128 stands for zero in the data rows.
Here are some points:
[139 119 109 149 180 149 134 138 144  97  75 102 163 184 153 137 146 137
  86  66  94 141 126 105 123 164]
[ 42 116 145 121 103 144 196 169  87  49  93 153 140  91  86 132 187 192
 161 159 131  83  51  69 169 255]
[108 107  93  61  79 102  93  83  77 107 121 119 125 168 230 189 104  71
 114 156 141 149 197 230 192 122]
[191 140  97 106 125 125 123 124 126 107  94 120 159 210 177 149 101  83
  81  75 101 131 137 143 129 134]
[150 156 155 149 146 120  72  73 120 187 207 168 103 104 117 104 106 151
 186 172  78  18  43 136 165 156]
[183 162 111  76  98 138 146 117  91 113 124 117 119 172 209 171  90  77
 122 144  92  58 109 186 176 135]
[142 130 127 172 163 114  82 113 164 198 181 152 118  76  39  61 128 192
 195 147 124  79  73  70 110 158]
[120 172 189 171 145 151 138 115 129 171 178 108  59 100 204 221 138  78
  84  82  34  27 128 203 157  58]
[136 132 167 184 155  93  86 148 209 206 170 125  95  57  33  99 177 186
 124  79 108 162 135  68  50  93]
[144 156 175 192 162 113  76 119 174 198 167 129 102  92  97 138 155 136
  83  57  95 141 160 121  83  65]
[152 126 125 156 179 159 132 148 152 112  78  81 145 175 180 159 145 124
  57  35  86 134 149 130 111 110]
[162 115  85 104 120 118 120 156 179 167 116 107 122 108  79  84 128 171
 169 156 163 174 136 104  97 123]
[165 140 129 136 132 125 132 171 195 156 104 113 137 122  87 103 136 131
  90  89 154 214 176  96  60  75]
[184 134  96  87  97 121 112 116 138 139 111 110 134 157 157 139 106 106
 130 133 144 135 156 155 139 132]
[ 61 141 195 135 103 145 230 196  97  52  97 135 111 102 157 214 192 110
  30  64 110 133 128 119 117 123]
[111 117 119 144 168 157 127  67  43  78 119 164 197 212 199 119  57  59
 123 151 139 107 115 153 163 136]
[ 84  94  69  84  98 113 112  96  86 111 124 120 132 146 167 126  86  84
 151 192 202 187 206 207 134  73]
[159 142 126 127 133 144 151 165 186 185 148  98  66  87 105 104 109 115
 145 154 151 145 142 136  74  20]
[178 161 141 113  93 108 119 144 140 111 114 124 154 164 144 145 148 105
  77  64 107 128 127 120 127 154]
[152 140 121 124 136 126 123 150 172 176 150 118 104  90  61  62 119 170
 172 160 152 126 110  91  86 126]
[152 158 123  82  65 115 162 148  99  56  84 154 172 179 157 158 136 101
  70  95 124 152 117 126 149 189]
[121 115 118 159 189 185 163 154 151 117  59  60 105 158 173 174 161 119
  73  51  80 123 147 129 114 107]
[172 124  97 106 142 165 152 131 126  84  69  91 149 201 202 166 109  86
  96  88 109 121 138 147 149 134]
[199 126  77  81 101 107 120 130 131 103  80 120 173 200 158 124 119 121
 120 115 134 139 147 117 141 183]
[138 126 110  74  95 173 200 140 109 117 140 123  95 136 187 138  37  46
 174 246 183 132 152 198 130  12]
[ 92 166 173 103  53  96 188 200 123  97 142 182 119  55  64 135 139 134
 126 161 186 161 126  90  93 114]
[ 23 107 195 237 248 223 146  87  72 126 155 123  89 115 191 184 112  71
 102 111  80  70 130 185 116  30]
[159 122  97 109 140 144 142 116 107  96 109 117 160 180 168 128  96 108
 128 137 126 106 120 135 148 142]
[110 125 136 168 186 188 160  87  60  84 111 135 152 199 199 152  87  59
 108 126 108  88 122 170 147 106]
[134 150 123 104 102 125 122  75  65 126 179 159 115 126 161 137  94 115
 208 212  82   0  23 165 230 227]
[125 123 100  74 110 172 211 174 136 134 144 100  69 106 144 115  49  47
 174 242 198 143 153 181  89   0]
[137 140 147 136 118 118  94  90 124 177 193 146 104 102 118 121 122 139
 177 157  79  32  65 142 169 145]
[169 166 149 132 131 111 109 108 128 179 173 119  92 124 180 155 125  99
 105 100  62  69 127 184 150  77]
[138 157 157 129 128 160 161 137 146 186 185 118  55  69 143 127  79  80
 153 196 148 106 128 169 112   0]
[167 156 158 133 124 119 107 114 135 173 175 133  96 121 170 154 114  96
 116 116  79  47 114 168 156  97]
[175 144 122 131 136 106  92 117 153 159 144 133 145 128  98  86 133 155
 142 109 114 122 107  94 112 162]
[120 138 161 155 117 119 147 193 200 172 161 135  95  34  18  90 160 173
 138 134 177 187 133  58  60  75]
[136 129 139 141 137 125 112 107 148 190 216 143  83  60  76  74 104 153
 217 220 131  58  74 118 127 112]
[150 113  69  63  85 104 140 167 160 122 101 121 154 124  65  75 132 170
 164 169 204 205 135  80  96 166]
[172 139 123 113 121 121 126 136 126 105  76 105 163 169 178 164 142 117
  64  62  93 125 147 131 126 152]
26 more points follow, each with its number after it:
[ 70  92  98  85  88 110 146 134  93  68 102 143 155 137 114 105 106 106
 133 172 231 237 204 130 113 112] 0
[123 145 138 104  81  97 129 154 125 107 121 150 158 116  76 112 150 157
 122 117 167 165 132  98 130 176] 1
[126 130 143 105  91  98 137 123  95 107 149 187 167  99  68  97 153 169
 179 170 123  82  47  77 160 255] 2
[180 139 100 111 126 106 109 134 132 105  88 132 173 171 124 121 152 163
 105  77  94 124  96  75 154 218] 3
[169 123  91  99 109 109 103 114 131 111  91 109 174 199 170 129 121  97
  92  84 136 176 168 140 136 145] 4
[177 144 139 166 148  91  69 101 151 168 150 157 173 129  85  95 160 166
 132  74  83 104  84  81 130 195] 5
[106 139 143  78  66 127 183 174  82  33  83 147 158 139 139 170 167 129
 110 115 130 121 104 101 170 214] 6
[123  95 105 136 133 126 103  92  65  39  69 157 238 223 141 116 118 116
  95 108 157 191 156 108 141 216] 7
[107 136 199 246 221 130  65  78 113 140 145 178 188 165 120 122 146 119
  26  16  83 170 159 110  82  98] 8
[122 161 208 197 148  77  64 109 159 180 185 165 134  73  56 116 196 178
 101  49  68 110 104  76 113 168] 9
[ 96 171 194 128  54 107 176 176 113 115 162 185 119  48  70 134 157 131
 108 136 157 144 113 106  99 110] 10
[ 75  87 151 224 247 201 143 147 163 141  89  54  73 106 137 175 193 163
 100  46  63 129 149 125  87  72] 11
[120 186 191 127  57  84 145 147 101  99 166 198 158  92  77 131 148 130
 115 113 129  96  81  83 140 201] 12
[ 54  42  96 158 229 236 182 147  91  61  39  81 152 187 156 126 107 125
 138 133 136 131 122 112 128 130] 13
[111 176 216 196 136  96 106 138 148 152 172 161 123  81  99 168 170 131
  29  38 102 182 169 114  77  72] 14
[159 144 140 147 141 101  92  89 116 144 146 145 150 139 117 118 133 159
 159 121  63  28  46  98 179 216] 15
[151 157 140 110  95 134 163 164 114  72  92 135 157 164 153 166 148 116
  79  57  94 122 124 108 138 182] 16
[168 130  95 104 136 133 131 154 157  96  64  95 152 184 142 126 137 146
 100  71 108 152 134  92 121 166] 17
[138 155 163 172 152  95  58  79 125 171 172 166 141 106  95 112 152 187
 143  96  58  50  64  96 157 219] 18
[108  75  90 129 183 213 193 177 139  97  65  53  79 124 149 144 153 171
 166 147 101  82  99 116 144 148] 19
[ 64  78 105 160 196 203 183 129  88  44  49 120 183 175 149 120 123 127
 118 136 156 156 126 102 115 147] 20
[ 40  83 100 103 131 129 108  47  53  95 131 116 105 160 229 191 120  77
 132 166 142 139 189 249 197 113] 21
[134 117 119 153 159 124  99 137 186 204 165 130 101  57  27  46 105 191
 205 184 145 120  90  70  92 107] 22
[104 128 172 194 173 129 125 128 152 138 113 121 127 106  90 147 208 194
 116  47  62  92  90  78 122 200] 23
[140 121 105 103 113 127 114  94 112 157 177 155 121 103  95  80  90 148
 240 228 136  48  44 124 182 187] 24
[185 146 100  76 103 136 145 149 138 140 128 114 126 149 164 128  87  93
 126 150 136 124 131 140 115  85] 25
Which two of these numbered points are nearest to each point below, ignoring the 2 directions in which the first points spread most? Their numbers follow each, nearest first.
[153 137 122 125 139 130 123 123 141 133 124 112 114 145 166 145 134 124
 127 118  92  91 121 131 154 135] > 17 22
[ 88 111 116 116 141 173 140  59  30  80 140 165 154 183 187 124  26  45
 152 221 167 106 134 193 161  88] > 0 7
[ 98 123 185 242 223 137  71  79 146 163 157 156 174 140  94  95 136 119
  57  50 125 196 185 107  58  55] > 8 14
[171 171 168 113  98  99 141 153 123  88 110 147 171 149 132 153 155 118
  62  55 109 137 126  98 112 161] > 16 12
[106 175 240 179 116  91 120 139 138 146 169 175 124  82  99 166 182 107
  32  36  99 166 159 111  79  70] > 14 9
[155 102  66  74  91  96  94 129 139 126 105 113 146 157 132 101 121 151
 150 144 163 172 158 132 144 176] > 4 24
[ 24  80 117 100 100 128 120  62  56 119 170 138  83 113 165 141  64  75
 175 255 216 165 208 242 162  31] > 0 21
[167 166 121  72  84 142 168 115  86 113 138 125 115 165 224 181  58  29
 106 159 113  66 119 196 167  75] > 25 4
[133 102  82  87  87  95  82  84 108 114 133 129 138 168 167 140 109 120
 136 155 144 145 161 181 178 155] > 4 1
[ 91  69  80 126 168 176 147 113 100 107 118 130 158 141 101  47  44 101
 182 243 236 192 160 110  95  66] > 0 20
[110 124 147 183 193 169 136 133 154 153 123  80  70 112 163 175 160 135
 116  70  64  89 127 145 116  83] > 11 23
[ 74  72 105 137 139 113  61  41  45  72 104 150 195 212 182 137 113 108
 114 124 143 163 177 181 171 173] > 7 21
[164 136 125 136 124 100  79 109 135 120 115 147 175 146 113 123 154 170
  98  70  90 118  92  97 145 227] > 5 3
[183 153 106  90  96 144 161 135 113 121 115 114 132 166 190 139  68  59
 118 153 134 122 143 175 135  70] > 25 4
Now 26 new points, numbered from 0 again:
[122 117  77  60  61  89 145 161 121  77  96 125 147 146 131 132 134 121
 118 154 204 221 195 137 119 133] 0
[ 64 107 127 104  46  42  75  99 109 121 154 181 149  70  56 114 194 200
 177 157 169 159 123 123 172 237] 1
[ 83  70  51  92 150 206 214 198 122  66  24  44  99 147 181 167 134 141
 168 162 137 112 118 150 142 139] 2
[144 154 162 179 179 117  80 113 170 175 135 117 119 118 116 139 172 158
  87  32  65 116 134 111 110 123] 3
[ 92 101  95  93  83  90 105 126 109  73  69 117 146 145 128 172 199 165
 116  83 129 166 152 133 179 243] 4
[168 123  75  68  85 114 145 183 157 108  88 113 161 142  97  79 121 137
 140 151 200 197 154  87  84 142] 5
[ 90 125 195 248 217 148  75  79 129 150 156 169 168 143  95 105 148 118
  48  40 110 199 181 100  55  64] 6
[136 171 166 124 115 131 134  99 123 185 204 150  76  80 145 139  83  94
 164 188  98  35  79 167 158  81] 7
[131 105  90 101 112 120 134 166 168 134 116 135 151  98  32  38 118 197
 205 194 203 183 103  55 100 170] 8
[ 98 108 131 157 181 175 147 118 106 133 141 147 145 137 111  71  56  76
 146 199 194 178 150 119  74  39] 9
[ 80 104 110  95  82  97 134 131 100  56  81 140 181 162 139 141 158 139
  97 111 167 187 164 126 151 206] 10
[ 36 126 230 218 160 149 164 156 120 129 176 184 117  59  52 109 131 115
  75 109 180 225 175  93  25   0] 11
[179 139  81  52  79 114 130 116 108 108 124 119 142 182 201 150  89  80
 138 167 126  99 140 186 188 152] 12
[166 127  99  79  70  77 119 140 124  77  67 138 177 179 133 128 152 131
  94  96 146 166 132 108 153 224] 13
[104 133 183 214 214 138  79  80 126 155 159 163 145 135 117 112 113 107
  63  65 120 181 179 121  68  51] 14
[126 116 124 149 161 136 123 133 187 212 180 131  82  37  31  45 106 185
 225 203 152  96  87  76  95 107] 15
[175 136 109 110 126 112 131 133 122 107  96 118 166 169 159 130 144 140
  99  88  92 106 103 108 154 201] 16
[180 132  91 106 129 148 129 126 121 112  79 100 146 209 197 152 113  90
  97  81  96 110 133 145 142 143] 17
[157  96  61  79 107 106 104 115 134 103  80 100 155 196 150 130 145 156
 130 117 128 150 146 129 166 207] 18
[122  97  80  88  84  67  55  78 118 135 128 124 128 138 143 141 151 151
 144 133 141 166 173 183 169 175] 19
[128 103  96 135 175 168 154 140 152 130 101 113 141 140 103  63  61  99
 141 174 208 218 171  98  43  41] 20
[100  98  92  80  69  60  50  87 127 138 127 131 123 117 115 138 172 171
 134 124 151 190 180 160 177 195] 21
[ 68  72  83  94 110 137 127 106 100 118  95  76  70 113 168 171 150 155
 173 171 127 100 146 209 192 161] 22
[137 136 154 161 171 169 127  94  92 110 122 120 125 177 216 183  97  59
  65  90  71  91 142 188 140  66] 23
[ 65 168 226 159  84 105 163 167 137 138 211 213  93   3  20  97 159 163
 160 172 163 126  67  60  88 125] 24
[ 72 149 184 109  56 116 186 159  64  35 109 158 147 118 146 185 172 112
  77 105 132 113 108 121 166 192] 25
Which two of these numbered points are nearest to each point below, ignoring the 2 directions in which the first points spread most? Their numbers follow each, nearest first.
[139 160 201 216 183  81  26  86 172 206 190 169 122  88  56 121 184 195
 115  28  33  91  94  85 125 175] > 3 16
[127 182 195 103  57 108 189 169  90  64 128 171 168 145 162 183 148  67
  29  68 129 154 135 118 126 137] > 24 25
[ 48  39  48 101 174 201 185 146  99  58  31  41 115 168 182 164 140 133
 146 148 146 155 172 169 148 130] > 2 22
[ 64  94  83  77  80 123 128 107  99 137 167 116  68  97 148 141  74 103
 196 255 208 154 188 225 160  53] > 0 5
[128 159 156 122  90 117 172 189 150 125 133 145 119  88  87 118 137 118
 105 139 164 161 129  88  94 105] > 7 24
[135  90  72 111 162 161 145 142 140  97  54  79 150 168 123 117 162 181
 157 119 112 105  84 101 158 235] > 18 15
[ 80 111 177 243 234 147 100 119 181 189 150  99  68  59  77 133 217 219
 137  52  42  76  83  84 110 153] > 3 23
[ 75 111 128  75  37  70 135 153 114 102 133 156 120  80  77 121 169 173
 151 168 194 192 141 118 138 174] > 10 0
[172 118  88  88 104 107 115 129 151 129 119 114 137 161 145 111 106 127
 120 134 148 149 152 142 127 121] > 12 17
[117 168 205 191 156 133  91  77 121 192 208 139  63  87 169 206 147 123
 117  87  17   2  90 184 179  88] > 3 23
[106 101  97 106  92  45  46  83 131 144 129 153 162 113  70 104 188 210
 162 119 141 164 138 118 180 251] > 1 4
[ 85  70  84 132 187 209 174 129  89  58  58  92 143 199 194 141  98 105
 134 144 129 123 129 134 144 119] > 15 2
[129 115 105 122 130 122 124 149 164 157 134 160 137  68   0  29 128 210
 220 205 191 144  72  26 105 203] > 8 13
[160 116  67  69 104 145 153 167 146 126  88 107 116 155 132  93  81 114
 164 186 198 174 148 134 109  80] > 5 0
